A hidden rule labels the rows of this table. It goes by one to three of the table's principal directions, not those with the most spread.
[-0.9   2.43 -0.07  0.81 -0.6   0.26 -1.02  1.11 -0.61 -0.31  0.28 -0.04
 -0.13 -0.62 -1.27 -0.75  0.64 -0.04 -0.08 -0.51 -0.38  1.1  -0.05 -0.74
  0.97  1.46 -0.1   0.76] q938
[ 1.3  -1.09 -2.29 -0.79  0.15  0.05  1.96 -0.82  0.66  0.83 -0.44 -1.71
 -0.91  1.17  1.25  1.17  0.51  0.13  0.58 -0.54  1.45 -1.52 -0.46  0.2
 -0.37 -0.2   0.04 -0.67] q938
[-0.61  1.57 -1.15 -0.23 -0.36  0.47  0.64  0.65  0.01 -0.01  0.24 -1.04
  0.1  -0.16 -0.89 -0.12  1.63 -0.31  1.05 -1.38 -0.08  0.55 -0.04  0.67
  0.62  0.22  0.46 -0.91] q938
[ 0.38 -1.16 -1.23 -0.47 -0.13  0.16  1.04 -0.99 -0.29  0.37 -0.14 -1.48
 -0.55 -0.94  0.4   0.28  0.7   0.5  -0.14  0.23 -0.85 -1.4  -0.7  -0.15
 -0.12 -1.24  1.58  0.32] q938
[ 0.51 -1.07 -0.95  0.04 -0.07  0.23  0.54 -1.13 -0.43  0.05 -0.19 -1.97
 -0.36 -0.57  0.72 -0.02  0.72  0.06 -0.73  1.32 -0.71 -1.86 -1.31 -0.5
  0.06 -0.82  1.31  1.03] q813
[-0.73 -0.6   0.69  0.45  0.63 -0.9  -0.61 -0.09 -0.01  0.03 -0.2   0.98
  0.07  0.06  0.38  0.32 -1.02  0.25 -0.32  0.96 -0.6   0.64  0.4   0.02
 -0.01 -0.08 -0.7   1.01] q938
[ 0.42 -3.65  1.68  0.21  0.89 -0.29 -0.64 -1.64 -0.55  0.28 -0.64  0.44
  0.31 -1.05  0.96  0.38 -2.78  1.22 -1.69  2.1  -1.91 -1.11  0.09 -0.35
 -0.85 -1.77  1.    1.71] q938
[-0.96  1.75 -0.94 -0.32  0.61 -0.5   0.33  1.02  0.22 -0.02  0.8  -0.89
  0.25  1.21 -0.95 -0.06  1.96 -1.17  1.48 -0.45  0.01  1.61  0.19  1.09
  0.93  0.29 -1.06 -1.34] q938
[-0.47  1.51 -1.27 -0.6  -1.25  1.07  0.45 -0.33 -2.36 -0.32  0.31 -0.82
 -0.99 -2.86 -0.5  -1.23  2.3  -0.83 -0.7  -0.28 -0.32 -0.4  -1.57 -2.24
  0.44 -1.88  2.33  0.77] q813
[-0.82 -1.84  2.98  0.59  1.44 -1.04 -1.59 -0.48 -0.16 -0.22  0.2   1.07
  1.47 -0.83 -0.52 -0.01 -2.1   0.29 -0.73  1.52 -2.44  1.17  1.03  1.05
 -0.39 -1.91  0.06  0.23] q813
[ 1.79 -1.86  0.4  -0.8  -0.34  0.48  0.44 -1.49 -0.64 -0.17 -0.33  0.6
 -0.6  -0.44  1.7  -0.12 -0.74 -0.38 -1.48  1.06  1.49 -1.79 -0.97 -1.71
 -1.28 -1.59  0.44  0.34] q813
[-0.94  0.89  1.27  0.69 -0.32 -0.03 -0.69  1.57  0.83  0.12 -0.19  2.43
  0.64  1.26 -0.34 -0.47 -0.74 -0.25  1.05 -0.96  0.96  0.96  1.24  1.12
  0.15  1.86 -1.15 -0.76] q775
[ 0.2   1.4  -1.17  0.3  -1.58  1.24  0.21  0.03 -1.17  0.09 -0.13 -1.12
 -0.87 -2.05 -0.58 -0.89  1.23  0.24 -0.56 -0.96  0.   -1.24 -1.05 -1.58
  0.4   0.08  2.19  0.76] q938
[-1.02 -0.9   1.35  0.31  0.73 -0.58 -0.88  0.04  0.17 -0.23 -0.05  0.98
  0.76 -0.24 -0.31  0.24 -1.3   0.79 -0.14  0.8  -1.84  1.02  0.77  0.78
  0.05 -0.03 -0.37  0.78] q938
[ 0.95 -0.41 -1.27 -0.61 -0.46  0.2   1.19 -0.54 -0.13  0.51 -0.31 -0.08
 -1.02  0.1   1.06  0.31  0.38 -0.31  0.01 -0.52  1.75 -1.16 -0.52 -0.84
 -0.51 -0.59  0.32 -0.3 ] q813
[ 1.16  0.76 -0.07 -0.15 -0.84  0.92 -0.01 -0.46 -0.56 -0.66  0.26 -0.91
 -0.1  -0.54  0.2  -0.85  1.12 -1.   -0.88  0.27  1.16 -1.19 -1.3  -1.23
 -0.25 -0.5   0.7  -0.25] q938
[-0.62  0.26 -0.52 -0.42 -0.77  0.49  1.12  0.5   1.07  0.14 -0.52  1.04
  0.34 -0.21 -0.06  0.53  0.14  0.74  1.46 -2.45  0.42  0.18  0.88  1.53
 -0.36  0.37  0.49 -1.27] q813
[ 1.77  2.9  -4.76 -0.83 -2.13  1.92  2.21 -0.52 -1.66  0.14  0.34 -4.52
 -2.39 -1.18  0.14 -0.86  4.68 -1.35 -0.29 -1.11  2.29 -2.77 -3.21 -2.99
  0.82 -0.16  2.34  0.02] q938
[-0.42  0.61  0.66  0.36  0.35 -0.08 -0.85  0.27 -0.44 -0.32  0.36 -0.31
  0.44 -0.13 -0.71 -0.44  0.06 -0.37 -0.3   0.54 -0.7   0.79 -0.03 -0.06
  0.44 -0.03 -0.21  0.19] q938
[ 0.09  1.26  0.55  0.23 -0.34  0.39 -0.85  0.02 -0.67 -0.54  0.16 -0.08
  0.09 -1.62 -0.99 -0.13 -0.49  0.49 -0.85 -0.77 -0.44  0.96  0.09 -1.01
 -0.01 -0.16  0.35  0.39] q775
[-0.51  2.37 -0.91  0.1  -1.55  0.87 -0.62  0.12 -0.47 -1.09  0.21 -0.97
 -0.5  -3.81 -2.21  0.14  0.39  2.9  -0.84 -1.85 -3.01  0.95 -0.08 -1.37
  0.56  1.21  1.8   1.83] q775
[-1.36 -0.15  1.7   1.08  1.35 -1.44 -1.54  0.42  0.29 -0.4   0.05  1.21
  0.94  1.54  0.42  0.02 -0.98 -0.78 -0.25  2.32 -0.53  1.45  0.41  0.7
  0.45  0.7  -2.22  1.11] q775
[ 0.71  1.35  0.73  0.1   0.35 -0.09 -1.01  0.31 -0.42 -0.73  1.08 -0.9
  0.3   0.98 -0.56 -1.03  1.21 -1.77 -0.54  1.37  0.69  0.44 -0.78 -0.69
  0.41  0.1  -1.08 -0.61] q938
[-0.28  0.52  0.42  0.49  1.39 -1.   -0.59  1.04  0.76  0.4   0.64 -0.55
  0.62  2.72 -0.57  0.    0.22 -1.2   1.03  0.69  0.37  1.26  0.66  1.45
  0.74  1.03 -2.06 -1.2 ] q938
[ 0.21  0.49 -0.37 -0.31 -0.62  0.43  0.25 -0.07 -0.1  -0.33  0.13 -0.18
 -0.18 -0.65 -0.17 -0.23  0.74  0.07 -0.05 -0.39  0.01 -0.31 -0.37 -0.35
 -0.08 -0.07  0.57 -0.11] q938
[ 0.13  1.29 -0.84 -0.13 -0.5   0.44  0.38  0.85  0.43  0.01 -0.06  0.22
 -0.27  1.24  0.02 -0.03  0.59 -0.36  0.73 -1.01  1.55  0.22  0.07  0.05
  0.27  1.69 -0.94 -0.57] q938
[-1.16 -0.73  3.08  0.83  1.46 -1.54 -2.05  1.13  0.8  -0.2   0.26  3.26
  1.18  2.21 -0.05 -0.19 -2.26 -0.38  0.2   1.8  -0.42  2.16  1.67  1.19
  0.07  1.35 -2.94  0.21] q938
[ 2.66  3.67 -4.09 -1.07 -2.4   2.3   1.62  0.22 -1.81  0.16  0.79 -3.6
 -2.64 -0.56 -0.5  -1.45  4.26 -1.68 -0.36 -1.77  3.46 -2.23 -2.78 -3.72
  0.73  0.72  1.6  -0.83] q938
[-0.05  2.89 -2.24 -0.17  0.82 -0.59  0.46  1.9   0.5   0.73  1.33 -2.46
 -0.52  3.   -1.69 -0.13  2.73 -1.48  2.16 -0.9   0.94  1.6   0.24  0.96
  1.75  2.07 -1.94 -2.1 ] q775
[-1.47  2.23 -0.86  0.12  0.37 -0.18  0.31  1.1   0.23 -0.14  0.68 -1.55
  0.81  0.53 -1.37 -0.25  2.41 -1.23  1.66 -0.95 -0.48  1.49  0.09  1.72
  1.12 -0.03 -0.17 -1.54] q813
[-1.75  2.54 -0.03  0.64  0.74 -0.42 -1.05  1.41 -0.9   0.09  0.94 -1.19
  0.45 -0.19 -2.3  -0.67  1.29 -0.79  0.75 -0.32 -1.59  2.51  0.42  0.46
  1.6   0.2  -0.28 -0.32] q775
[-0.15 -1.42  0.03 -0.02  0.06 -0.91  0.81 -0.05  0.94  0.83 -1.03  2.9
 -0.54  1.18  1.97  1.03 -1.65  0.17  0.63 -0.52  2.17 -0.24  0.99  0.38
 -0.96  0.19 -1.2  -0.05] q813
[ 2.55 -0.19 -0.91 -0.35 -1.44  1.04  0.67 -0.38  0.43  0.17 -0.4   0.11
 -1.32  0.53  1.08 -0.02 -0.43  0.58 -0.72 -0.75  2.59 -2.29 -0.67 -1.73
 -0.84  1.58  0.07  0.  ] q813
[ 0.93  1.13 -2.05 -0.66 -1.38  0.61  1.49  0.23  0.31  0.47 -0.25  0.2
 -1.4  -0.13  0.41  0.28  1.01  0.24  0.7  -2.22  2.25 -0.86 -0.18 -0.88
 -0.31  0.75  0.35 -0.79] q938
[-0.56 -2.46  2.66  0.89  0.98 -0.98 -1.75 -0.73 -0.43 -0.09 -0.24  1.62
  0.66 -0.67  0.44 -0.16 -2.58  0.72 -1.51  2.65 -2.15  0.04  0.45 -0.18
 -0.37 -0.85 -0.03  1.96] q938
[ 1.79  0.12 -3.13 -0.86 -0.67  0.77  2.59  0.24  1.51  1.06 -0.13 -2.37
 -0.92  2.58  0.74  0.52  2.11 -0.49  1.9  -1.75  2.67 -2.28 -0.55  1.07
  0.05  1.41  0.11 -2.33] q813
[-0.14  0.99 -1.05 -0.28  0.15 -0.38  0.44  0.03 -0.26  0.18  0.2  -0.53
 -0.54 -0.27 -0.24  0.43  0.67 -0.19  0.26 -0.71  0.39  0.81  0.02 -0.39
  0.2  -0.43 -0.26 -0.27] q813
[ 0.3  -0.66  2.61  0.86  0.47 -0.42 -2.24  0.03 -0.46 -0.48  0.3   1.41
  0.42 -0.13 -0.34 -0.72 -2.06  0.29 -1.62  2.   -1.02  0.47  0.3  -1.01
 -0.13  0.52 -0.8   1.39] q775
[ 0.87 -1.25 -0.11 -0.32 -0.61 -0.24  1.14 -0.2   0.8   0.72 -0.81  2.51
 -0.78  1.24  2.18  0.31 -0.72 -0.59  0.45 -0.53  3.27 -1.45  0.27 -0.17
 -1.22 -0.04 -0.63 -0.78] q813
[-1.99  2.2  -1.7   0.18  1.91 -1.93  0.43  2.52  1.67  0.95  1.05 -0.97
  0.27  4.38 -1.39  0.66  2.12 -1.27  3.48 -0.49  0.    3.06  1.48  3.18
  2.03  2.63 -3.4  -2.05] q938
[-0.55  0.36  0.8   0.    0.77 -0.23 -0.76  0.13 -0.33 -0.44  0.66 -0.77
  0.81 -0.36 -1.19 -0.25  0.27 -0.2  -0.06  0.51 -1.64  1.23  0.19  0.53
  0.44 -0.68 -0.02 -0.28] q938
[-0.49  1.78  1.62  0.39  0.4   0.19 -1.93  0.95 -1.4  -0.7   1.29 -0.35
  0.69 -0.17 -1.87 -1.78  0.93 -1.56 -0.56  1.24 -1.02  1.51 -0.3  -0.69
  0.98 -0.14 -0.32 -0.2 ] q938
[-0.65  1.38 -0.39  0.27 -0.62  0.43 -0.54 -0.07 -0.17 -1.    0.4  -1.72
  0.36 -2.19 -1.58 -0.17  1.07  1.33 -0.43 -0.28 -2.77  0.39 -0.46 -0.06
  0.66  0.36  1.4   1.01] q813
[-0.49  0.36  0.27  0.18  0.17  0.01 -0.44  0.69 -0.11  0.33  0.16  0.25
  0.08  0.01 -0.95 -0.15 -0.39  0.4   0.4  -0.54 -0.75  0.85  0.7   0.34
  0.41  0.58 -0.03 -0.14] q938
[-0.32 -0.32 -0.44 -0.27  0.32 -0.33  0.58 -0.15  0.42  0.27 -0.03 -0.39
  0.13 -0.34 -0.28  0.67  0.    0.57  0.63 -0.81 -0.73  0.43  0.54  0.92
 -0.07 -0.6   0.33 -0.55] q938
[-0.76  0.79  1.54  0.27 -0.34  0.4  -0.68  1.29  1.4  -0.59 -0.23  2.15
  1.33  0.64 -0.87  0.11 -1.27  0.89  0.97 -1.76 -0.08  1.51  1.59  1.72
 -0.16  2.03 -1.05 -0.95] q775
[-0.72 -0.77  0.08  0.13  0.67 -0.02 -0.52 -0.36 -0.76 -0.12  0.43 -1.79
  0.42 -0.9  -0.98 -0.35  0.41  0.51 -0.41  1.51 -3.16  0.04 -0.41  0.33
  0.79 -0.7   1.14  1.06] q775
[ 0.12 -1.96  1.04 -0.05  0.81 -0.87 -0.21 -0.4   0.93 -0.03 -0.29  1.43
  0.34  1.23  1.09  0.68 -1.6   0.47 -0.14  1.29 -0.13 -0.03  0.6   0.69
 -0.6   0.27 -1.31  0.42] q938
[-0.03  1.91  0.55  0.09  0.31 -0.12 -0.93  0.47 -0.52 -0.99  1.1  -0.83
  0.52  0.69 -0.67 -1.07  1.82 -2.02 -0.25  1.23  0.42  0.91 -0.86 -0.4
  0.61 -0.1  -1.04 -0.58] q938
[ 1.81 -1.75 -2.2  -1.19 -0.73  0.58  2.19 -1.35  0.72  0.39 -0.79 -0.71
 -1.26  0.37  2.    1.14  0.14  0.87 -0.05 -0.48  1.62 -2.5  -0.81 -0.57
 -1.01 -0.04  0.55  0.07] q938
[-1.41  1.17  1.52  1.15  1.03 -1.05 -1.74  0.93 -0.12 -0.3   0.52  0.42
  0.91  0.63 -0.98 -0.41 -0.31 -0.74 -0.01  1.12 -0.97  1.99  0.59  0.59
  0.83  0.55 -1.4   0.38] q938
[-1.74 -0.49  2.28  1.26  1.38 -1.26 -2.03  0.13  0.47 -0.89  0.73 -0.7
  1.89 -0.33 -1.39 -0.38 -0.26  0.44 -0.3   2.52 -4.25  1.27  0.43  1.9
  0.85 -0.12 -0.1   1.01] q813
[-1.92  1.15  2.26  1.22  0.8  -1.31 -1.75  2.26  0.49  0.23 -0.1   4.37
  0.64  3.05  0.34 -0.55 -1.57 -1.6   0.97  0.63  2.02  2.61  1.67  0.76
  0.49  2.43 -3.73 -0.01] q813
[ 0.64  0.47  0.6   0.05  0.29 -0.53 -0.79  0.33 -0.12  0.1   0.42  0.84
 -0.5   0.33 -0.4  -0.01 -0.85  0.06 -0.41  0.04  0.55  0.91  0.51 -0.95
 -0.09  0.49 -1.11 -0.03] q938
[ 0.94  1.53 -1.02 -0.09 -1.88  1.38  0.76  1.02  0.79  0.23 -0.26  0.38
 -0.61  0.3  -0.33 -0.45  0.69  0.44  0.89 -2.6   2.01 -1.1   0.12 -0.15
 -0.11  2.19  0.57 -1.18] q813
[ 0.59  1.5  -0.91 -0.31 -1.61  2.33  0.9  -0.18 -0.03 -0.59  0.13 -3.11
  0.9  -2.56 -1.86 -0.6   1.98  0.65  0.39 -2.86 -1.12 -1.19 -0.7   0.86
  0.08 -0.82  3.48 -1.73] q938
[ 0.79  0.47 -3.17 -0.51 -0.03  0.1   1.94 -0.17 -0.51  1.35 -0.2  -2.16
 -1.61  1.15  0.86  0.45  1.73 -1.13  0.79 -0.72  2.31 -1.13 -0.92 -0.75
  0.41 -0.3   0.17 -0.65] q775
[ 1.85  0.54 -1.88 -0.25 -1.35  0.83  1.01 -0.48 -0.49  0.51 -0.09 -1.29
 -1.65 -0.45  0.59 -0.32  1.11 -0.19 -0.51 -0.67  1.98 -2.22 -1.24 -1.96
 -0.21  0.19  1.19  0.01] q938
[-0.76  0.41 -0.69  0.19  1.19 -1.55 -0.41  0.2  -0.2   0.19  0.28  0.02
 -0.7   1.08  0.25  0.68 -0.05 -0.18 -0.04  1.4  -0.29  1.5   0.13 -0.54
  0.69  0.62 -2.    1.28] q938
[ 1.98 -0.03 -1.89 -0.91 -2.21  1.83  1.73 -1.27 -0.33 -0.34 -0.37 -1.46
 -1.1  -1.93  0.9  -0.39  1.72  0.32 -0.72 -1.13  1.35 -3.27 -1.86 -1.64
 -0.84 -0.81  2.72 -0.15] q938
[ 0.48  1.47  1.68  0.64 -0.6   1.03 -1.79  0.68 -1.48 -0.65  0.51  0.56
  0.21  0.03 -0.56 -2.    0.13 -1.67 -1.31  1.09  1.11 -0.01 -0.85 -1.84
  0.35  0.58 -0.23  0.37] q938
[-0.23 -0.3  -0.34  0.08 -0.22  0.19 -0.14  0.16 -0.69  0.47 -0.34  0.62
 -0.75 -0.33  0.06 -0.07 -0.78  0.71 -0.33  0.1  -0.32 -0.06  0.09 -0.96
  0.24  0.64  0.18  1.26] q938
[-0.22  1.64 -1.18  0.23  0.22 -0.65  0.07  0.3  -0.32  0.09  0.53 -1.25
 -0.57  0.36 -0.26 -0.12  1.65 -1.06  0.25  0.27  0.56  0.52 -0.56 -0.53
  0.69  0.01 -0.54 -0.08] q938
[-1.8  -0.99  3.15  1.44  1.25 -1.11 -2.72  0.16 -0.6  -0.79  0.02  1.84
  1.3   0.03 -0.06 -0.64 -2.06 -0.01 -1.4   3.44 -2.56  1.41  0.34  0.05
  0.48  0.34 -1.24  2.59] q813
[-0.96  0.13 -1.62 -0.5   0.38 -0.41  1.27  0.47  1.09  0.51 -0.32 -0.23
 -0.07  0.7  -0.18  1.37  0.22  1.04  1.68 -1.64 -0.46  1.04  0.98  1.67
  0.3   0.8  -0.56 -0.55] q938
[-0.65 -0.66  1.97  0.69  1.09 -0.73 -1.64  0.25 -0.6  -0.04  0.25  0.99
  0.61  0.54 -0.22 -0.52 -1.31 -0.52 -0.69  1.93 -0.95  1.01  0.41 -0.1
  0.28 -0.16 -0.96  0.83] q938
[-1.19  1.64 -1.75 -0.19 -0.52  0.67  0.32  0.55 -1.4  -0.14  0.71 -2.13
 -0.45 -0.83 -1.15 -1.26  3.18 -0.84  0.44  0.55 -1.58 -0.18 -1.36 -0.48
  1.54 -0.05  1.45  0.59] q813
[-0.99  2.32 -0.64  0.16 -0.94  1.55 -0.1   0.58 -0.95 -0.5   0.23 -1.92
  0.61 -2.21 -2.07 -0.75  1.58  0.28  0.25 -1.85 -1.6   0.66 -0.39  0.17
  0.92 -0.15  2.09 -0.26] q938
[-2.63  1.33  0.22 -0.04  1.61 -1.38 -0.31  2.25  0.86  0.77  0.76  0.94
  0.93  1.43 -2.4   0.55  0.05  0.24  2.83 -1.77 -1.93  4.02  2.64  3.05
  1.29  0.93 -1.71 -1.86] q813
[ 1.46 -2.43  0.38 -0.45 -0.27 -0.14  1.11 -0.93  1.4   0.31 -0.89  1.8
 -0.13  1.42  2.49  0.75 -1.33 -0.03  0.02  0.11  2.57 -1.98  0.14  0.44
 -1.61 -0.24 -0.59 -0.73] q938
Here are more rows. What is the label of each one?
[-0.53 -0.31  0.02 -0.07 -0.07  0.09  0.05 -0.15 -0.73  0.13 -0.14  0.26
 -0.13 -0.83  0.07 -0.24  0.08 -0.07 -0.21  0.26 -0.5  -0.04 -0.18 -0.34
  0.08 -0.8   0.69  0.53] q813
[-1.05  1.5  -1.35 -0.48 -0.89  0.68  0.65 -0.07 -0.85 -0.62  0.15 -0.95
 -0.18 -2.18 -0.71 -0.27  2.03  0.15  0.18 -0.92 -1.12  0.32 -0.79 -0.44
  0.48 -0.82  1.53  0.42] q813
[-0.76 -0.27  0.55  0.09  0.52 -0.01 -0.29  0.35 -0.04  0.3   0.25 -0.44
  0.7  -0.43 -1.25 -0.1  -0.22  0.46  0.58 -0.46 -1.84  0.77  0.75  1.21
  0.4  -0.45  0.71 -0.57] q938
[-2.58  1.35  1.94  1.1   2.05 -2.05 -2.1   1.7   0.7  -0.5   1.05  0.83
  1.64  1.92 -1.62 -0.15 -0.02 -0.84  1.07  1.6  -2.15  3.68  1.44  2.21
  1.4   1.22 -2.87 -0.11] q938
[ 0.51 -0.4  -1.1  -0.46 -0.5   0.33  1.2  -0.5  -0.75  0.88 -0.54  0.28
 -1.02 -0.59  0.96  0.14  0.11 -0.46  0.03 -0.98  1.8  -0.96 -0.33 -0.98
 -0.53 -1.37  0.92 -0.33] q813
[-0.42 -1.17  1.32  0.2   0.41  0.09 -0.97 -0.68 -0.53 -0.58 -0.1   0.03
  0.7  -1.36 -0.32 -0.03 -1.23  0.95 -1.13  1.2  -2.32  0.23 -0.01 -0.12
 -0.1  -0.72  0.68  1.38] q938
[ 0.08  3.02 -3.08 -0.55 -1.77  1.12  1.34  0.02 -1.27  0.09  0.22 -2.21
 -1.54 -2.91 -1.19 -0.18  2.76  0.3   0.19 -2.79  0.3  -0.21 -1.08 -1.8
  0.56 -0.65  2.37 -0.12] q813
[-1.22 -1.43 -0.66 -0.32  0.96 -0.58  1.04 -0.35  0.92  0.42 -0.31 -0.96
  0.76 -0.14 -0.22  1.26 -0.07  1.12  1.27 -0.53 -2.23  0.46  0.82  2.46
  0.13 -0.95  0.64 -0.44] q938
[ 1.12 -0.59 -1.7  -1.5  -1.56  1.47  2.13 -0.76  0.05  0.32 -1.03  0.88
 -1.07 -1.55  0.94  0.93 -0.47  1.4   0.23 -3.05  1.69 -1.16  0.08 -0.83
 -1.29 -0.61  1.45 -0.59] q813
[-0.94  3.43 -2.55 -0.71 -0.43  0.28  1.27  1.59  0.06 -0.16  0.89 -1.42
 -0.32  1.57 -0.84 -0.59  4.14 -2.12  2.18 -1.35  1.54  1.07 -0.66  0.7
  1.35  1.03 -0.87 -1.88] q813
[-1.64 -0.84  3.45  1.71  1.29 -1.48 -2.45  1.67  1.    0.2  -0.37  4.25
  1.22  3.15  0.53 -0.36 -3.15 -0.42  0.28  2.    0.36  1.79  1.92  1.35
  0.25  2.71 -3.44  0.9 ] q813
[-0.66  0.23 -0.22  0.05 -0.64  0.6  -0.31 -0.1  -1.06 -0.24 -0.05 -0.2
 -0.3  -1.88 -0.61 -0.53  0.27  0.79 -0.62  0.17 -1.73 -0.13 -0.46 -0.94
  0.4  -0.14  1.44  1.43] q938
[-1.47  2.33  0.22  0.51 -0.36  0.15 -0.2   1.8   0.3   0.1   0.05  1.31
  0.6   0.93 -0.82 -0.53  0.75 -1.09  1.56 -1.78  1.31  1.6   0.87  1.15
  0.64  1.25 -0.88 -1.35] q813
[ 1.82 -2.41  0.06  0.06 -0.04  0.08  0.19 -0.69  0.62  0.55 -1.01  1.26
 -0.91  2.11  2.37  0.6  -2.35  0.6  -0.96  1.36  2.14 -2.04 -0.19 -1.09
 -0.91  1.7  -1.35  1.3 ] q813
[ 2.53  0.36 -1.86 -0.95 -1.05  0.52  1.86 -1.26 -0.29  0.26 -0.3  -0.66
 -1.55  0.06  2.06  0.27  1.28 -1.63 -0.55 -0.94  4.55 -2.17 -1.52 -2.1
 -1.28 -1.62  0.27 -1.27] q813
[-1.2  -2.61  2.56  1.08  0.95 -0.76 -1.47 -0.09  0.82  0.03 -0.59  1.74
  1.35  0.    0.03  0.35 -3.03  1.79 -0.41  1.54 -2.91  0.31  1.35  1.65
 -0.19  0.58 -0.14  1.52] q813
[-0.1   0.93 -1.96 -0.01 -0.31 -0.06  1.29  1.14  1.33  0.59 -0.37  0.07
 -0.56  3.2   1.11  0.3   1.32 -0.94  1.77 -0.59  2.69 -0.54 -0.09  0.95
  0.52  2.65 -1.79 -0.75] q813
[-0.5  -0.83  0.87  0.33  0.56 -0.77 -0.31  0.08  0.67  0.11 -0.34  1.39
  0.39  0.74  0.58  0.54 -1.28  0.26  0.17  0.38  0.05  0.54  0.79  0.76
 -0.28  0.29 -1.04  0.22] q938
[ 0.09  1.32 -0.33 -0.26 -0.42  1.01 -0.04  0.16 -0.64 -0.45  0.55 -1.78
  0.38 -1.1  -1.43 -0.69  1.41 -0.25  0.02 -0.79 -0.88  0.18 -0.53 -0.05
  0.47 -0.49  1.25 -0.7 ] q938
[-0.51  0.28  1.98  0.84  0.88 -0.72 -2.08  0.65 -0.48 -0.35  0.67  0.74
  0.53  0.57 -0.9  -0.8  -0.94 -0.33 -0.74  1.88 -1.23  1.33  0.39 -0.34
  0.59  0.75 -1.23  0.88] q938
[-1.22 -0.44  2.51  0.47  1.01 -0.73 -1.21  0.54  0.38 -0.17  0.11  1.92
  1.51  0.15 -0.69  0.   -1.62 -0.09  0.36 -0.02 -0.98  1.96  1.53  1.58
 -0.2  -0.61 -0.81 -0.74] q813
[ 0.78  1.44 -0.17 -0.16 -0.08  0.39  0.14  0.25 -0.37 -0.05  0.64 -1.2
  0.14  0.34 -0.54 -0.65  1.44 -1.68  0.23 -0.67  1.52  0.08 -0.49 -0.19
  0.1  -0.82  0.07 -1.78] q813
[ 0.04  1.42 -0.65  0.33  0.28 -0.52 -0.42  0.77  0.05 -0.21  0.61 -0.56
 -0.43  2.08  0.14 -0.5   1.38 -1.37  0.15  1.41  1.07  0.27 -0.7  -0.53
  0.89  1.73 -1.86  0.31] q813
[-1.99  2.38 -2.16 -0.55 -0.04  0.05  1.52  1.75  0.51  0.83  0.06 -0.26
  0.03  0.45 -1.48  0.65  1.81 -0.11  2.97 -3.56  0.2   2.27  1.31  2.1
  1.03  0.58 -0.13 -2.11] q813
[-0.7   0.05 -0.96 -0.7  -0.45  0.87  1.25 -0.03  0.21 -0.04 -0.07 -1.13
  0.57 -1.08 -0.69  0.1   1.38  0.41  1.14 -1.6  -1.2  -0.24  0.    1.49
  0.14 -0.95  1.8  -1.12] q813
[-1.36 -0.01  0.74  0.35  0.37 -0.28 -0.35  0.68  0.1   0.12 -0.33  1.47
  0.59  0.49  0.01  0.05 -0.71 -0.13  0.6  -0.14 -0.18  1.11  0.8   0.9
  0.22  0.36 -0.69  0.1 ] q813
[-1.95  1.35  2.    1.01  0.77 -0.78 -1.84  1.54  0.16 -0.51  0.27  2.
  1.21  1.07 -0.91 -0.48 -0.77 -0.61  0.44  0.56 -0.59  2.61  1.13  0.97
  0.76  1.45 -2.04  0.26] q938
[-0.85 -2.25  0.7   0.29  1.38 -1.39 -0.22 -0.4   0.56  0.49 -0.43  1.01
  0.27  1.02  0.97  0.91 -1.67  0.59  0.08  1.64 -1.12  0.36  0.78  1.03
 -0.14 -0.2  -1.04  1.01] q938
[ 1.49 -0.59  1.17  0.17 -0.29  1.28 -0.65 -1.53 -1.01 -1.07  0.37 -2.66
  0.98 -1.65 -0.14 -1.14  0.73 -0.91 -1.95  1.61 -0.77 -1.99 -1.85 -0.83
 -0.42 -2.22  2.16 -0.01] q938
[-1.51 -0.4   2.51  0.86  1.35 -0.76 -2.15  0.33 -0.74 -0.45  0.63  0.39
  1.36 -0.47 -1.33 -0.76 -0.97 -0.14 -0.66  2.06 -3.01  1.74  0.55  0.63
  0.68 -0.62 -0.27  0.91] q938
[ 1.57 -3.97  2.8   0.41 -0.12 -0.09 -1.07 -2.44  0.48 -1.34 -0.47  0.72
  0.88 -0.98  2.18 -0.31 -1.95  0.79 -2.79  3.95 -1.39 -3.19 -1.28 -0.61
 -1.64 -1.3   0.98  2.12] q813
[-0.41  4.65 -3.06 -0.46 -1.45  1.51  0.76  0.86 -0.82 -0.66  1.48 -5.02
 -0.24 -2.92 -3.71 -0.88  4.84  0.24  1.03 -2.94 -2.33  0.67 -1.18 -0.08
  1.8   0.    2.96 -1.35] q938
[-0.38 -0.5  -2.69 -1.08  0.15  0.07  1.7  -0.64 -0.06  0.3  -0.34 -1.55
 -0.9  -0.46  0.32  1.29  0.81  1.26  0.54 -0.55 -1.12 -0.04 -0.33  0.06
  0.31 -0.15  0.47  0.84] q938
